In the data rows, 128 means zero.
Here are some rows, each followed by its group. Groups can overlap.
[153 101 102 196 166 170 138 132 128 110 120 137 140 125 139 68 148 124 100 109 114 129 109 178
 91 120 137 160 108 115 129 141] j232
[140 129 152 114 92 93 92 120 136 129 120 137 124 115 107 133 114 92 68 134 178 137 102 115
 147 163 144 120 124 129 133 145] j608
[140 145 125 101 101 119 92 109 132 103 115 115 136 134 118 141 108 124 91 164 197 144 124 109
 151 168 148 109 154 170 129 138] j608
[114 154 145 114 92 102 115 94 136 115 109 125 140 120 135 148 108 128 119 161 180 119 93 102
 168 160 144 94 173 159 129 120] j608
[92 160 152 101 101 102 109 128 139 120 124 109 100 148 92 163 71 136 119 155 168 160 132 120
 168 171 114 129 181 175 91 120] j914
[119 163 158 114 145 119 121 94 152 115 109 129 128 108 145 151 135 158 133 115 114 108 119 133
 160 137 157 125 119 120 137 101] j763
[108 108 109 124 125 114 146 128 108 94 128 109 177 171 101 144 139 132 91 115 114 154 146 159
 114 166 154 102 114 125 114 145] j914
[158 101 120 124 92 153 130 148 119 178 159 166 140 120 123 91 119 119 137 142 91 108 128 120
 108 120 91 120 114 93 141 141] j232
[181 91 109 156 120 172 169 163 101 167 177 184 113 166 113 91 101 114 154 145 100 141 193 153
 68 91 100 109 91 129 145 169] j296
[124 101 120 137 120 138 134 145 101 129 109 109 107 115 107 114 131 92 100 138 128 141 128 150
 129 120 133 140 114 109 114 120] j443
[101 125 130 119 138 128 121 103 139 129 120 129 172 183 113 137 114 136 114 102 136 151 146 156
 133 151 137 120 114 144 108 115] j914
[114 120 158 101 125 114 121 115 136 125 109 125 175 129 123 133 123 124 108 92 140 151 139 120
 141 137 133 136 151 150 125 134] j608
[143 101 92 119 92 135 115 109 101 125 115 133 124 92 151 114 123 101 100 149 100 100 124 102
 129 124 91 133 124 125 157 120] j232
[136 125 161 114 92 102 92 109 124 115 103 109 143 125 113 129 108 124 114 142 147 114 71 93
 141 148 141 125 129 129 137 120] j608
[101 133 142 144 92 119 109 115 108 125 115 120 107 176 101 154 114 108 144 155 150 124 124 129
 137 151 114 129 133 179 101 120] j949
[176 91 102 172 125 198 152 170 114 157 210 166 124 134 113 108 101 128 163 120 119 124 213 147
 114 68 68 102 114 137 166 177] j232
[119 141 125 101 101 114 92 109 128 94 73 120 143 120 127 129 101 114 91 142 153 114 114 109
 165 141 100 109 151 150 151 134] j608
[124 151 102 124 115 124 134 115 108 165 120 120 162 115 131 114 148 108 108 177 100 129 146 147
 114 137 124 125 137 129 108 134] j443
[136 157 138 92 115 109 69 103 124 120 103 120 132 108 135 108 135 108 68 145 136 129 71 115
 154 133 148 160 129 115 145 115] j608
[146 129 120 137 134 161 142 204 108 190 142 156 143 125 107 101 128 92 165 102 107 108 139 125
 100 91 91 109 114 109 125 172] j296
[108 154 166 129 152 128 149 124 168 120 115 115 90 138 181 137 114 187 141 92 144 192 132 125
 137 133 168 129 160 156 108 134] j608
[124 125 120 167 145 135 152 135 114 125 142 125 132 115 131 101 119 119 114 69 124 114 143 178
 108 108 124 120 124 115 114 134] j443
[136 133 149 108 115 119 126 124 114 129 109 115 119 141 101 129 145 114 91 115 162 137 93 120
 141 148 114 102 129 133 125 145] j608
[132 148 120 101 125 128 142 120 101 143 103 102 165 101 70 120 128 124 91 164 91 133 152 150
 124 120 157 129 133 150 108 155] j443
[92 133 125 108 174 114 130 115 160 103 142 115 128 138 154 101 159 185 133 102 124 108 102 125
 141 124 154 120 91 120 151 92] j763
[101 154 134 119 145 128 121 120 163 136 132 109 119 120 183 171 128 164 137 69 114 147 128 125
 141 120 154 177 151 120 120 130] j608
[114 125 115 114 130 114 109 145 119 162 142 109 100 141 107 154 123 92 148 145 128 168 146 115
 129 144 141 133 163 150 108 125] j443
[101 148 120 129 192 109 121 74 160 115 136 93 113 101 174 144 171 176 133 109 114 133 136 93
 129 129 165 140 119 137 125 115] j763
[114 166 161 92 125 124 92 103 124 103 103 120 132 108 118 137 101 124 114 166 165 133 109 71
 151 157 129 120 160 150 133 125] j608
[119 125 102 147 120 119 121 103 101 178 124 129 147 101 107 120 139 128 108 174 91 129 160 171
 124 120 137 94 114 115 91 138] j443
[146 108 102 150 130 192 149 192 128 154 193 150 140 129 139 91 108 132 129 130 100 124 170 129
 124 101 119 102 108 115 137 179] j232
[114 129 155 124 152 109 126 115 119 120 115 120 132 129 154 137 108 150 124 69 114 124 143 120
 124 133 151 133 114 141 101 120] j608
[132 120 125 129 158 161 179 182 124 186 132 161 150 141 101 101 114 101 178 120 100 119 165 120
 91 68 91 94 119 133 148 177] j296
[156 108 92 144 134 145 155 188 108 169 148 188 128 101 118 101 108 124 154 125 119 108 157 133
 108 114 91 72 119 93 133 188] j296
[119 141 130 119 134 124 134 128 146 154 115 120 119 129 142 148 108 124 129 92 140 176 124 125
 151 133 137 163 173 153 101 120] j443
[124 133 138 153 125 114 149 135 124 129 124 93 132 129 107 108 154 124 100 102 119 133 139 181
 114 133 129 115 119 120 101 109] j443
[119 141 149 144 192 93 152 109 108 73 128 109 107 151 139 154 108 155 124 92 119 144 124 150
 124 101 165 125 101 115 91 115] j608
[132 114 125 114 148 158 186 139 124 162 142 158 159 115 101 108 142 132 165 130 114 100 165 140
 91 114 100 102 114 109 137 174] j296
[128 154 149 101 92 109 102 124 132 94 103 102 128 141 127 137 71 124 119 177 170 151 109 109
 141 151 119 133 165 137 125 134] j608
[124 145 125 69 101 119 69 94 152 94 109 125 136 92 135 157 135 108 108 164 173 124 102 102
 165 129 129 158 144 129 154 125] j763
[136 129 138 114 69 124 102 94 114 125 109 120 119 108 131 114 131 128 68 134 147 91 93 109
 137 124 100 158 124 141 163 134] j763
[161 114 92 200 138 142 169 115 119 115 115 120 113 138 101 114 114 108 133 145 162 114 124 181
 119 114 100 165 108 70 148 125] j296
[119 133 115 108 92 119 121 115 101 120 94 125 143 101 135 114 142 108 91 125 144 137 93 93
 144 124 124 152 119 102 157 130] j763
[119 125 109 92 109 109 115 124 101 136 109 129 195 134 101 129 128 124 91 155 100 147 149 150
 119 141 137 125 101 120 108 158] j443
[108 151 134 108 166 119 130 103 168 73 136 120 128 120 199 166 123 185 148 102 107 124 114 125
 129 137 176 181 133 133 125 120] j608
[140 125 115 162 161 158 146 132 101 94 162 120 140 155 142 125 213 128 133 120 128 108 109 164
 124 114 141 109 101 93 125 101] j232
[132 157 161 108 109 102 92 94 143 125 103 93 136 145 123 141 101 119 124 166 197 157 109 115
 154 166 129 129 151 179 125 92] j914
[119 125 138 124 138 93 134 120 128 125 120 129 153 125 142 129 128 132 119 115 140 124 114 125
 124 137 137 125 101 125 151 120] j608
[132 133 102 119 141 135 126 120 139 115 109 109 147 92 157 129 164 124 108 179 119 100 109 125
 133 114 119 177 124 93 141 69] j763
[92 154 109 101 148 135 121 115 171 129 124 102 143 92 162 144 174 136 124 130 128 108 71 93
 129 120 151 177 119 115 160 92] j763
[108 114 138 124 203 131 152 94 128 110 124 102 136 125 145 120 192 114 171 125 107 114 132 102
 133 124 144 120 101 109 168 92] j763
[108 148 161 114 92 119 109 103 139 120 94 120 143 134 113 129 108 132 114 142 170 133 109 115
 160 151 124 155 163 141 120 138] j608
[119 141 134 101 101 93 115 109 119 110 94 109 150 129 127 133 108 114 100 169 156 129 93 109
 154 166 133 146 133 115 154 120] j608
[124 120 149 129 115 114 152 145 114 152 124 115 107 125 113 148 119 108 91 130 133 119 132 153
 129 137 137 120 141 125 91 120] j443
[114 129 142 129 120 114 109 132 139 154 124 125 67 134 92 133 114 119 144 138 159 168 128 144
 119 173 129 125 151 156 91 125] j443
[132 141 158 124 109 142 121 103 119 133 124 147 90 125 113 120 131 92 114 109 133 108 93 109
 157 151 129 129 108 109 133 101] j763
[132 151 138 101 130 135 102 103 202 133 120 109 124 101 179 148 92 158 148 109 128 144 143 93
 147 133 137 165 168 137 101 120] j608
[136 151 130 137 109 114 152 120 108 136 103 125 150 148 131 125 135 114 100 142 119 133 160 144
 114 141 144 102 119 115 108 172] j443
[128 133 149 101 69 102 102 109 92 110 109 115 136 108 127 133 101 108 100 155 165 114 93 102
 129 141 129 133 124 129 141 120] j608
[92 145 120 108 125 114 121 115 175 110 120 102 147 108 181 144 176 114 114 174 128 91 109 120
 160 114 114 193 114 125 151 101] j763
[114 141 155 124 125 109 109 128 139 115 124 153 124 145 107 163 101 140 133 109 150 124 124 93
 165 144 124 115 148 153 133 125] j608
[181 101 102 172 145 172 158 148 92 94 159 156 136 138 135 120 131 92 129 130 133 151 124 189
 91 120 119 125 119 102 145 134] j296
[185 108 69 170 138 170 138 172 108 115 157 156 119 129 131 114 154 101 148 130 100 119 170 185
 91 108 108 72 101 133 157 161] j296
[108 101 115 108 109 135 138 135 114 136 115 143 113 92 145 108 128 92 124 142 124 100 149 120
 129 108 108 140 119 115 148 134] j232
[114 137 145 108 125 114 121 135 108 133 103 109 124 155 113 144 114 143 124 92 119 157 119 129
 129 151 124 136 133 150 114 109] j949
[108 125 142 119 120 119 109 139 114 136 136 125 90 134 113 120 114 132 141 142 147 157 149 150
 141 148 129 120 141 120 114 125] j443
[156 114 69 188 115 201 146 172 108 115 179 182 113 155 154 120 131 128 124 138 133 144 146 150
 91 108 114 102 91 147 151 134] j232
[108 141 149 140 115 109 142 120 128 136 128 120 100 141 118 108 114 128 151 115 114 163 119 166
 91 114 119 102 124 141 120 125] j443
[128 125 102 156 145 135 134 142 108 129 115 129 113 138 107 137 128 119 119 120 133 124 119 150
 114 108 114 155 144 115 129 109] j443
[124 137 102 129 115 102 115 103 108 133 120 115 140 134 118 129 131 101 100 172 119 119 146 129
 108 120 141 143 133 141 101 138] j949
[128 137 134 101 134 109 121 115 171 103 94 71 150 108 145 125 157 128 91 158 119 114 93 102
 154 101 129 165 114 102 137 69] j763
[132 166 130 108 120 128 102 120 173 110 128 125 90 176 151 173 114 155 151 142 128 168 146 102
 133 141 141 136 148 179 101 125] j914
[136 141 130 108 141 102 121 120 128 136 115 115 132 163 107 151 131 150 114 109 114 165 149 153
 137 148 129 115 148 144 91 109] j949
[119 137 115 147 145 128 167 103 92 140 132 147 153 115 118 101 186 101 119 109 100 137 160 161
 124 129 129 72 114 109 114 155] j443
[119 151 130 108 130 114 121 94 143 140 94 102 128 158 123 154 114 132 141 125 128 178 136 137
 133 137 108 115 124 162 91 134] j949
[114 137 92 124 148 128 158 128 146 115 124 102 162 120 160 108 164 119 119 145 136 100 109 102
 124 114 137 149 114 102 154 109] j232
[114 141 120 144 164 119 121 135 119 73 157 129 107 125 142 114 157 143 141 102 128 91 119 133
 144 120 144 115 108 109 145 92] j763
[108 101 161 129 115 128 109 128 128 103 115 120 132 138 118 125 114 128 119 102 119 129 102 133
 133 154 137 115 101 120 114 115] j608
[158 108 115 119 92 119 130 139 92 143 136 133 147 115 107 108 128 108 137 152 114 91 124 115
 100 133 91 129 148 102 141 120] j232
[128 154 145 114 120 114 121 103 136 110 103 102 140 145 92 154 108 128 108 158 162 151 93 115
 141 154 133 120 157 179 91 125] j914
[114 163 138 119 145 102 130 120 143 125 142 115 100 158 151 163 108 161 183 120 128 178 132 115
 144 129 137 136 165 167 91 109] j914
[212 69 102 156 115 138 158 135 70 143 142 140 162 129 107 101 123 119 129 138 144 137 102 147
 91 120 114 140 144 115 157 125] j296
[158 108 92 181 125 158 115 132 108 73 166 137 150 120 135 101 171 92 157 125 119 100 109 161
 108 101 124 115 101 102 163 148] j232
[114 91 134 119 138 102 126 115 132 103 120 133 119 120 123 120 131 132 114 109 124 119 146 102
 137 137 114 158 108 133 160 101] j763
[169 114 109 147 109 175 149 161 108 133 139 169 159 92 113 101 135 136 129 155 128 119 102 133
 108 101 108 109 124 120 145 134] j232
[146 120 69 194 152 153 146 115 114 110 139 129 140 138 154 133 167 101 100 130 140 114 109 181
 100 101 129 140 91 109 137 109] j232
[136 129 155 119 109 138 121 120 124 120 109 115 132 120 113 151 123 124 124 109 173 137 128 137
 133 157 157 109 124 125 108 134] j914
[119 163 158 108 69 102 92 132 139 115 103 109 136 160 118 160 108 132 91 161 170 176 124 102
 165 160 129 125 181 144 133 130] j914
[178 91 69 172 115 158 161 163 119 115 151 129 107 129 131 68 142 119 141 92 91 129 132 181
 91 108 108 129 68 133 141 161] j296
[140 108 109 114 158 168 149 195 114 184 154 161 128 125 107 108 142 114 178 130 114 108 165 133
 91 124 100 72 101 141 133 177] j296
Which 5 groups are nearest to each row below, nearest first, going by the distance to the centre of the group?
[136 129 115 137 120 124 134 132 128 129 115 161 113 108 113 129 123 70 119 125 136 100 114 102
 137 101 114 125 114 70 145 125] -> j232 j763 j443 j608 j296
[92 133 138 133 145 128 134 120 158 110 132 125 113 129 142 151 142 180 124 125 128 114 124 120
 119 114 154 149 124 115 129 101] -> j763 j608 j443 j949 j914
[108 120 125 137 115 109 121 115 119 140 128 129 143 151 92 129 128 114 119 120 136 144 152 120
 119 154 137 102 133 133 125 141] -> j443 j949 j914 j608 j232
[114 137 130 108 125 93 121 109 114 125 109 129 172 138 113 125 139 136 108 92 124 114 143 125
 141 133 141 160 129 133 114 134] -> j608 j949 j443 j763 j914
[128 129 130 133 152 135 130 124 114 120 132 120 100 129 142 114 128 124 129 102 136 144 93 147
 114 120 141 136 151 120 114 130] -> j443 j608 j949 j763 j232
[132 108 120 164 174 145 142 135 143 94 115 115 136 120 123 129 206 132 160 134 128 108 114 129
 119 133 137 125 108 109 188 115] -> j763 j232 j443 j296 j608
[128 151 158 108 152 124 134 115 168 149 136 102 107 120 151 144 108 187 129 69 136 154 143 115
 133 120 189 160 124 153 101 130] -> j608 j914 j949 j763 j443
[114 145 115 108 179 124 130 103 155 120 103 93 119 108 162 133 180 146 133 138 107 108 93 115
 133 141 163 160 129 115 141 69] -> j763 j608 j443 j949 j914
[108 154 177 101 179 124 115 115 155 103 115 120 113 101 172 166 119 187 154 102 119 124 102 120
 119 120 168 136 154 120 120 109] -> j608 j763 j914 j949 j443
[150 133 134 114 120 145 134 120 124 129 115 166 100 101 135 108 139 70 114 130 136 100 124 109
 151 108 108 115 119 102 137 134] -> j232 j763 j443 j608 j296
Which 4 groups are nearest to each row below, nearest first, going by the distance to the centre of the group?
[146 108 130 140 125 119 126 74 114 146 94 115 143 134 123 129 135 101 100 115 100 133 132 147
 119 137 133 94 114 115 108 145] -> j443 j949 j608 j232
[132 163 115 133 138 119 115 115 171 94 115 150 140 115 151 125 157 140 108 125 150 68 114 133
 147 137 137 125 108 129 120 92] -> j763 j608 j443 j232
[108 120 125 101 109 119 69 120 108 129 115 93 132 148 107 133 119 132 119 115 147 137 124 115
 133 157 141 146 129 144 108 130] -> j949 j608 j914 j443
[119 108 138 144 115 119 130 158 92 133 139 158 107 92 101 125 139 128 119 142 91 119 109 133
 124 124 100 102 133 120 91 130] -> j443 j232 j949 j296
[101 120 138 159 109 128 146 120 124 129 128 129 107 134 107 114 119 108 129 142 136 133 124 161
 124 124 100 136 124 120 108 92] -> j443 j949 j232 j608
[114 125 120 144 109 114 69 142 136 146 132 93 90 163 101 154 114 119 108 120 140 108 136 133
 129 160 133 125 178 165 114 120] -> j949 j914 j608 j443
[124 145 134 114 120 114 130 128 119 149 124 102 107 125 123 125 131 119 108 109 128 178 149 140
 114 129 141 140 144 129 108 120] -> j443 j949 j914 j608
[158 108 109 140 92 135 142 139 92 162 132 140 128 101 113 114 131 114 137 152 156 108 114 109
 129 68 100 129 119 115 145 145] -> j232 j296 j443 j763
[92 120 161 133 155 102 138 124 136 110 109 120 107 155 151 133 92 150 133 92 107 133 136 129
 129 120 151 136 165 147 108 125] -> j608 j949 j914 j443
[114 108 125 162 92 114 115 124 101 129 115 176 113 134 107 125 139 101 133 125 119 91 143 120
 124 120 154 115 141 102 114 152] -> j443 j232 j949 j608
[119 151 164 108 101 135 102 109 124 110 109 115 165 69 101 129 123 101 91 130 156 124 109 115
 147 137 119 136 129 120 120 125] -> j608 j763 j443 j914
[143 101 125 108 115 148 130 128 108 110 94 143 119 92 127 125 154 92 129 145 114 68 114 93
 141 120 119 129 137 109 157 130] -> j763 j232 j608 j443
Which 5 groups are nearest to each row below, nearest first, going by the average distance to the group's rows?
[150 91 102 137 120 166 138 148 114 160 139 158 128 101 113 91 135 108 108 149 124 100 128 102
 108 120 68 133 124 109 151 152] -> j232 j296 j443 j763 j949
